In the rows, zero is written as 128.
Where one turn sends some rows of the set: a few examples, then the rows asked:
Q_995: [105 148 146 129 114 152 128 114 142 108 136 115 154 117 122  93 121 129
 108 116 138 152]
Q_782: [106 152 147 121 113 105 116  79 133 123 113 111 125 104  86 141 148 132
 111 132 153 165]
Q_704: [119 133 143 158 141 130 107 132 122 135 125 102 128 149 126 125 135 102
 126 135 147 140]
Q_242: [119 155 136 135 146 134 104 121 130 122 134 120 130 114  89 133 160 102
 119 156 155 172]
Q_345: [122 159 128 109 128 116 115  82 129 132 134 108 147 100 102 119 150 137
 101 147 170 152]
Q_950: [ 91 127 140 130  99 126 118  80 134 140 143 115 113 129  98 119 134 119
 115 163 143 140]
Q_39: [110 143 133 131 128 146 117 129 112 123 123 115 133 160 107 116 115 127
 123 124 134 129]
Q_215: [119 158 129 136 140 104 103  90 131 130 132 108 145 109 115 114 155 134
  94 155 164 136]
Q_960: [ 97 125 147 118  91 125 127  80 121 130 140 105 114 133 114 117 126 136
 113 141 150 138]
Q_976: [101 129 139 143 113 102 119  93 113 122 101  94 117 147 117 122 138 120
 119 118 159 138]
Q_737: [126 142 132 119 110 141 135  99 135 126 149 119 154  97 120  98 123 117
 124 128 144 152]
Q_872: [106 161 135 127 138 143 103 135 129 136 139 138 149 121 117 123 153 109
 113 123 168 161]
Q_616: [115 137 143 162 145 124 105 121 120 129 130 105 120 153 120 121 147  99
 119 141 149 143]
Q_343: [103 142 116 128 128 142 125 113 121 128 109 118 124 148  92 136 117 127
 132 123 132 133]
Q_541: [ 94 153 124 137 131 131 111 134 122 123 121 137 134 124 127 126 161 117
 113 111 172 152]
Q_932: [114 160 140 143 148 128 103 105 130 133 132 123 124 119  81 135 156 100
 120 152 149 165]
Q_882: [114 144 134 118 111 150 140 100 127 102 139 110 148 106 121 102 115 126
 115 127 137 149]
Q_99: [ 99 120 143 137  99 104 119  98 112 124 104  92 125 142 109 113 136 125
 119 122 151 137]
Q_165: [ 98 149 139 125 116 106 118  77 125 127 106 113 119 112  81 138 148 120
 120 129 160 164]
Q_328: [122 148 137 128 118 141 123 113 147 127 141 119 165 111 114  83 128 125
 118 121 144 151]

Q_328 -> Q_737
Q_99 -> Q_704
Q_872 -> Q_345
Now these:
Q_616 -> Q_932
Q_950 -> Q_343

Where one turn sends some rows of the set: a few examples, then the rows asked:
Q_760: [128 133 159 122 100 140 109 133  96 111 118 126 135  93]
Q_637: [138 156 152 118 102 118 125 125 113 122 118  80 148 138]
Q_570: [132 142 152 138 118 101 142  97 105 121 131 103 140 126]
Q_952: [126 121 143 120  98 145 129 150 103 115 124 137 138  94]
Q_911: [136 140 112 130 122 115 155 125 128 148 128 103 141 118]
Q_751: [138 124 118 138 109 113 161 120 119 134 139 121 142 124]
Q_608: [149 129 117 115 108 127 133 144 118 141 120  95 142 145]
Q_44: [143 143 146 118 115 116 118 123 106 130 112  81 140 145]
Q_176: [138 152 120 117 115 122 140 137 130 145 118  85 145 126]
Q_692: [145 139 118 117  94 129 144 148 127 135 126  97 150 138]
Q_75: [122 122 153 125 106 137 128 133  95 111 125 138 135  91]
Q_130: [133 160 140 122 123 111 132 117 120 136 116  81 142 125]
Q_945: [129 123 151 128 103 137 120 128  97 115 124 138 134  89]
Q_526: [139 131 144 134 129 103 134  99 100 130 124 102 133 134]
Q_454: [133 130 149 117  94 149 112 148 102 116 118 126 138  96]
Q_38: [131 147 133 134 130 103 147 104 117 139 126  99 138 117]
Q_480: [126 132 153 114  97 147 118 151 102 113 118 125 139  99]
Q_875: [122 131 163 120 103 139 116 136  95 108 118 126 136  95]
Q_80: [146 115 114 133 121 114 150 121 112 141 131 116 136 133]
Q_556: [133 121 139 123  97 145 122 144 103 119 125 138 136  91]

Q_875 -> Q_75
Q_692 -> Q_637
Q_945 -> Q_556
Now these:
Q_44 -> Q_526
Q_911 -> Q_176

Where one turn sends some rows of the set: a few examples, then the rows asked:
Q_51: [144 142 143 132 141 130 151 105 129 117 144  95  99  97 115 148 114 145
 151 104 156]
Q_408: [145 162 116 123 119 147 148  79 140  80 125 105 116  92 110 162 130 119
 130 106 127]
Q_686: [137 162 130 132 103 129 136 121 124 118 137 115 111 119 105 142 141 130
 137  86 137]
Q_210: [140 158 129 116 107 129 135 117 128 125 139 104 116 109 105 145 140 130
 140  83 145]
Q_296: [159 154 101 130 126 124 159 133 119 140 123 135 116 110 107 127 152 133
 142 112 147]
Q_96: [171 139  98 140 133 117 178 119 141 112 147 120 111 114 115 127  98 131
 152 120 132]
Q_847: [160 151  96 116 144 169 147 116 125  98 109 108 125  89 115 153 134 127
 118 132 115]
Q_630: [171 143  89 124 140 175 153 107 149  96 125 107 125  85 112 150 126 125
 132 126 113]
Q_816: [142 155 114 119 115 141 153  81 140  84 124  98 116  90 109 161 132 119
 122 106 130]
Q_607: [178 166 129 134 153 134 133 116 115 112 120 105 103 104 120 149 108 146
 144 127 129]
Q_3: [144 140 139 145 145 126 165 112 135 109 139 113  99 100 116 153 103 140
 148 101 151]
Q_179: [165 139  95 144 132 125 171 117 132 118 152 120 108 104 105 117 104 141
 159 113 139]
Q_439: [165 154 112 135 157 164 139 140 122 114 132 124  92 126 121 146 135 133
 129 113 149]
Q_505: [146 118  96 124 139 158 176 113 132 101 156 123 131 109 124 142 138 134
 135 133 129]
Q_592: [166 151 103 132 124 132 152 129 114 143 122 137 120 123 114 126 141 140
 137 111 144]
Q_921: [137 146 117 123 119 134 177  84 126  99 129 123 127 101 116 142 130 146
 145 138 153]
Q_43: [160 151  93 122 147 175 144 113 126  98 116 118 128  92 116 151 136 127
 123 129 111]
Q_852: [167 167  98 121 108 129 123 122 144 110 133 104 117  97 103 142 118 141
 138  95 114]
Q_188: [149 117  91 120 142 155 179 117 135  96 154 115 125 106 122 146 138 130
 128 133 133]
Q_151: [159 163  99 135 122 129 156 135 122 129 116 141 112 128 114 129 141 136
 130 120 143]
Q_220: [171 146  96 127 137 155 159 133 149 106 159 102 100 120 111 133 117 104
 144 103 130]
Q_942: [146 150 128 122 132 144 154  79 131  94 111 101 113  94 119 168 135 127
 118 117 140]
Q_486: [143 148 111 112 100 132 172  86 129 106 130 124 141 108 115 142 138 134
 140 124 144]
Q_564: [153 138 147 145 135 130 158 105 136 118 143 100  99 109 117 147 110 142
 150 106 150]
Q_66: [173 155 124 134 152 136 132 114 127 121 115 105 104  97 123 153 110 161
 136 123 136]
Q_239: [174 175  97 118 115 134 125 114 140 107 136  89 106 105 103 134 122 128
 142 108 118]
Q_404: [180 175 107 125 105 136 127 123 147 110 130 101 110 104 100 140 122 132
 147 105 121]
Q_92: [144 129  88 117 130 161 169 125 134 103 141 123 124 111 117 145 159 131
 120 130 137]
Q_800: [156 152 115 130 152 160 135 137 118 116 131 117 101 136 131 146 127 137
 118 119 139]
Q_749: [138 140 110 118 121 131 183  90 123 101 126 118 127  98 116 141 127 143
 138 137 156]
Q_479: [161 156 110 129 158 160 148 141 117 118 131 119  97 130 121 140 137 116
 127 118 141]
Q_706: [140 144 104 107 101 130 176  94 127 106 127 121 138 103 112 140 138 133
 133 124 147]
Q_78: [143 157 126 126 105 129 145 127 136 123 128 125 117 115 108 152 139 125
 132  78 141]
Q_768: [142 130  91 123 127 165 168 120 137 106 144 129 128 113 118 140 159 136
 128 131 137]
Q_666: [176 143  97 127 133 151 148 132 144 102 165 110 107 121 113 140 113 114
 143  92 125]
Q_462: [179 166 122 126 153 138 129 109 121 118 119  92  98 107 122 144 117 143
 137 131 133]
Q_323: [166 136 101 137 140 115 178 119 131 123 150 118 112  98 108 126 115 132
 161 114 138]
Q_562: [165 145  96 128 124 155 147 132 157 100 161  99 103 124 115 136 107 124
 137 102 127]
Q_458: [153 156 129 124 132 152 149  76 135  94 112 108 116  96 121 169 134 125
 124 116 137]
Q_951: [168 144  90 117 136 168 156 110 146  92 121  98 124  83 110 150 122 123
 127 129 113]

Q_92 -> Q_847
Q_78 -> Q_151
Q_462 -> Q_51
Now these:
Q_458 -> Q_921
Q_592 -> Q_439

Where one turn sends some rows of the set: a few examples, then the rows asked:
Q_315: [142 154 142 139 152 116 144 132 150  85 137  90 129 124 114 130 125 111
 104]
Q_344: [132 116 136 134 150 129 122 136 160 108 115 114 129  95 116 132 105 140
 131]
Q_466: [100 158 150 144 137 106 129 138 152  75 133 106 132 103 134 114 143 135
  90]
Q_738: [137 145 143 117 131 124 115 158 124 109 151 137 129  83 142 122 138 148
  94]
Q_437: [108 155 146 135 134 103 132 143 144  74 133 111 134 105 135 109 151 138
  83]
Q_226: [132 130 145 143 153 138 106 161 151  98 135 109 133 124 141 109 142 172
 106]
Q_962: [140 143 141 116 136 122 118 156 136 110 154 133 131  83 153 120 137 154
  89]
Q_821: [147 125 133 116 143 124 129 136 126 119 132  77 146  99 133 142 139 134
 123]
Q_496: [143 138 144 156 142 145 130 116 133 103 140  86 131 119 152 137 136 153
 102]
Q_62: [ 98 130 135 139 153 105 146 145 144  96 144 130 142 114 126 111 143 132
  84]
Q_180: [131 142 141 118 134 117 150 129 138  95 147 111 148 124  97 123 124 118
 122]
Q_263: [153 130 141 118 141 130 119 134 127 112 139  85 149  96 137 145 140 125
 126]
Q_673: [121 168 144 146 146 123 127 150 154  84 131  94 145 128 131 114 147 125
 105]
Q_604: [137 109 139 129 149 135 118 141 147 107 120 112 137  99 115 129 103 144
 132]
Q_208: [120 141 145 127 136 122 149 132 134  98 153 115 145 130  94 123 122 126
 119]
Q_799: [139 133 140 149 145 136 121 111 131  93 139  80 131 116 153 137 126 155
  98]
Q_664: [120 118 122 131 140 140 130 117 144 120 153 127 142  94 134 123 106 149
  91]
Q_938: [137 147 148 142 155 112 144 129 148  86 142 102 132 127 117 140 123 108
 105]
Q_129: [137 140 141 125 136 119 111 157 123 108 155 124 138  80 149 123 131 156
  86]
Q_265: [149 132 138 118 136 118 118 137 131 118 141  85 156 106 134 139 143 133
 131]
Q_578: [120 173 137 137 151 127 130 149 154  89 141  92 142 124 129 117 142 116
 105]
Q_842: [118 137 133 143 131 114 152 147 129  95 135 130 140 100  94 115 117 132
 105]
Q_577: [147 130 135 122 141 129 127 137 131 119 142  83 160  97 140 142 135 132
 131]
Q_600: [117 129 120 129 144 134 121 120 147 127 150 123 140  90 131 111 106 151
  93]
Q_583: [140 114 136 141 145 129 122 141 154 104 122 108 129  91 111 126 103 150
 130]
Q_117: [131 127 153 140 152 138 104 160 146  92 126 115 131 117 149 117 138 167
 102]
Q_450: [145 138 133 148 141 134 131 113 137  95 141  84 125 115 157 136 129 150
  91]
Q_776: [121 138 147 119 133 124 147 133 133  92 154 107 146 115  94 120 125 118
 119]
Q_955: [142 155 146 132 152 112 142 137 145  81 139 104 125 124 113 136 120 112
 111]
Q_700: [105 155 156 134 134 114 130 143 145  71 142 105 133 100 133 111 151 131
  90]
Q_586: [137 127 148 137 157 137 109 160 147  92 138 111 135 123 149 122 146 172
 106]
Q_774: [129 129 150 141 154 138 111 160 141  99 129 118 125 132 141 118 143 170
 100]
Q_933: [ 97 132 131 131 151 104 150 151 142  93 136 126 142 112 126 107 150 138
  96]
Q_364: [113 137 127 141 135 122 154 154 127  87 132 132 139 100 106 117 118 129
 107]
Q_783: [133 136 143 149 138 139 132 111 133 100 139  84 126 117 153 140 142 149
  92]
Q_649: [138 110 132 128 152 124 118 141 151 102 126 110 134  87 115 133 103 149
 126]
Q_421: [132 133 139 116 136 122 111 153 124 110 153 130 140  79 147 120 143 149
  90]
Q_573: [114 138 131 144 132 118 161 149 122  92 140 125 135  95 103 118 126 133
 102]
Q_431: [133 113 133 129 143 126 122 132 156 107 118 116 137  90 118 133 111 149
 136]
Q_108: [120 166 136 140 151 130 129 156 146  79 130  96 143 130 131 118 138 118
 106]
Q_132: [119 124 122 126 144 137 125 117 147 116 158 130 147  98 139 113 107 156
 101]
Q_128: [122 123 112 123 141 133 133 117 147 122 157 123 143 102 137 113 111 151
  95]
Q_436: [136 135 140 148 146 145 121 115 139 100 141  84 134 120 156 139 132 147
  89]
Q_939: [116 130 122 121 141 137 127 115 149 125 158 127 137  98 129 117 109 143
  93]
Q_846: [104 134 130 136 146 111 155 147 144  97 143 131 141 109 121 101 145 139
  87]
Q_300: [140 134 136 117 139 127 122 138 128 116 129  81 149  98 134 140 146 127
 130]
Q_286: [135 135 149 135 150 133 100 154 140  95 133 113 128 128 141 122 142 173
 100]
Q_48: [139 140 142 123 128 108 110 154 127 106 151 130 136  79 145 122 138 154
  94]

Q_466 -> Q_933
Q_132 -> Q_649
Q_286 -> Q_962
Now these:
Q_117 -> Q_421
Q_583 -> Q_265
Q_842 -> Q_180
Q_939 -> Q_344
Q_364 -> Q_776

